In the rows, 128 means zero.
Where one turn sends some rows of the set: a few examples, then the rows asked
vokag: [116 133 106 127 110 141 152 132 142 117 131 131 109 155 135 122 176 156
 151 135 127 136 131 130 100 176  70 167]
vez: [120 148  75 137 121 152 117 103 123 122 122 147 111 107 142 119 150  79
 142 139 131 145 148 113 104 152 105 154]
Gof: [125 144 116 130 100 131 151 126 137 114 120 132 100 163 133 122 171 170
 160 142 140 133 130 125 109 187  88 160]
rusim: [106 104 132 143 127 159 151 104 102 119 127 130  99 103 129 130 126 129
 151 151 117 172  78 147 155 146 123 154]
Gedal: [115 132 111 112 103 145 146 125 134 119 109 130 105 136 151 128 150 173
  98 134 107 131  89 120 118 122 168 155]
Lelu: [ 97 103 129 140 112 161 147  99 114 113 121 124  95 105 133 133 119 131
 146 158 111 163  83 146 151 140 126 155]
fim: [114 158 161 120 160 166 138 127 132 136 122 161 146  91 134 121 159 138
 151 151 145 178 144 126 134 136 146 166]
zutu: [103 147 154 110 144 176 139 121 151 132 122 151 145  99 127 124 148 141
 138 153 144 170 153 127 128 120 142 176]
Ripi: [139 143  86 129 118 149 125 108 103 128 134 140  96 129 119 117 142  92
 143 129 162 149 148 114 108 154 113 158]
raboz: [127 152 116 140 109 124 154 122 138 114 108 143 111 148 147 121 176 175
 174 154 138 132 119 123 123 194  93 149]
ras: [122 150 120 125 113 131 140 130 116 121 105 141 104 127 164 126 162 168
 109 133 100 135  87 114 122 144 179 144]
kud: [141 158 101 126 147 161 121 122 120 138 131 140 139 115 116 113 125 118
 168 141 167 168 153 116 137 154 153 163]
leg: [116 149 103 144 123 130 152 125 146 117 110 150 127 132 154 123 184 163
 172 155 125 137 115 123 118 188  78 150]
migof: [119 161 140 156 117 128 112 122 131 121 116 138 128 116 151 111 134 201
 124 125  97 148  99 114  88 174 124 155]
kikod: [110 115 139 148 128 151 144 107  90 118 129 131  92 101 135 130 132 123
 151 146 107 170  79 145 150 159 130 148]
Dof: [130 147 116 130 142 132 146 137 103 130 114 153 122 116 165 122 173 160
 117 128 103 151  71 114 128 146 166 140]
fud: [116 136 126 144 121 149 131 119 148 130 123 132 142 124 130 110 125 215
 123 130 122 155  91 119  96 145 107 167]
pep: [111 136  98 135 122 141 150 129 148 117 124 142 127 136 147 122 184 151
 158 143 116 140 123 127 105 176  63 160]
lalak: [113 120 100 110 126 157 157 130 135 131 121 136 127 129 141 123 155 170
 102 132 118 147  78 121 121 108 148 160]
Zusaf: [110 170 173 116 128 156 124 120 136 121 114 149 117 106 139 125 148 139
 139 148 135 160 164 123 124 148 169 166]
Bozi: [ 98 112 137 142 105 153 141  98 111 109 118 123  86 106 139 135 121 126
 142 154  98 157  90 144 145 149 135 152]
Rer: [127 195 112 129 133 154 118 118 136 134 118 133 124 108 142 122 159 120
 120 140 116 153  59 118 110 160  79 166]
vema: [132 180 115 114 125 162 125 119 134 134 130 120 112 131 119 119 148 127
 111 131 135 154  63 122 105 147  80 176]
Bedup: [115 161  92 128 120 163 115 106 156 123 107 136 140 104 138 122 117 117
 160 160 139 150 166 116 132 146 156 163]
verig: [147 145  90 132 112 146 136  98 109 129 116 144  98 131 116 117 135 118
 163 147 188 145 136 109 132 154 128 150]
roka: [118 172 173 124 148 153 128 128 122 131 117 161 132  96 141 122 158 137
 150 147 139 169 152 121 131 153 162 161]
zak: [128 156 136 158 137 132 118 131 117 132 128 145 140 115 145 104 143 196
 130 119 106 163  89 113  90 173 114 154]
Kap: [130 205 119 134 120 141 117 106 144 124  95 135 118 107 151 124 153 135
 130 157 121 142  57 112 123 168 100 156]
bel: [104 119 142 147 115 147 137 104  94 111 121 127  84 102 142 134 127 120
 144 148  96 161  88 143 145 162 137 148]
dise: [136 184 123 112 104 156 127 110 140 129 116 113  98 142 115 122 135 149
 118 144 154 143  65 121 116 151  99 173]
salu: [113 148 131 147 104 139 119 116 149 120 111 130 130 124 142 112 124 211
 120 134 106 145 101 115  92 156 120 163]
Zuru: [116 150  72 145 117 147 125  89 142 119  99 156 124  95 152 124 148  97
 160 163 139 138 137 108 124 150 112 145]
vib: [119 169 100 130 126 156 103 117 135 123 119 137 131 104 142 122 126 100
 153 144 122 153 172 115 120 161 157 162]
Rego: [136 167 105 129 142 155 110 126 114 133 134 139 130 111 129 114 131  99
 159 133 141 165 164 115 122 166 155 162]
Bazam: [127 141 128 148 140 145 129 128 128 137 132 141 149 118 131 103 137 206
 129 123 122 166  83 117  95 156 102 162]
Bute: [135 200 126 125 101 143 121 100 146 122  95 123 101 129 135 124 138 155
 130 159 144 138  61 112 128 162 113 161]
gav: [133 150  80 141 113 143 134  85 133 123  94 154 115 111 136 121 137 121
 173 169 174 137 128 106 141 152 128 142]
munad: [124 128 104 122 151 148 156 139 115 136 124 151 137 115 151 119 170 162
 112 127 115 156  66 119 128 125 147 151]
vis: [128 152  92 125 133 166 124 110 146 132 116 137 146 110 120 118 117 128
 171 158 166 160 152 117 143 141 151 163]
kan: [101 156 163 108 124 170 130 119 153 125 116 144 125 107 131 127 142 141
 133 150 137 160 166 127 121 128 156 175]

kikod moves to bel
kan moves to zutu
And these:
vez moves to Zuru
dise moves to vema
Bazam moves to zak
Dof moves to ras
raboz moves to Gof
Bedup moves to vis

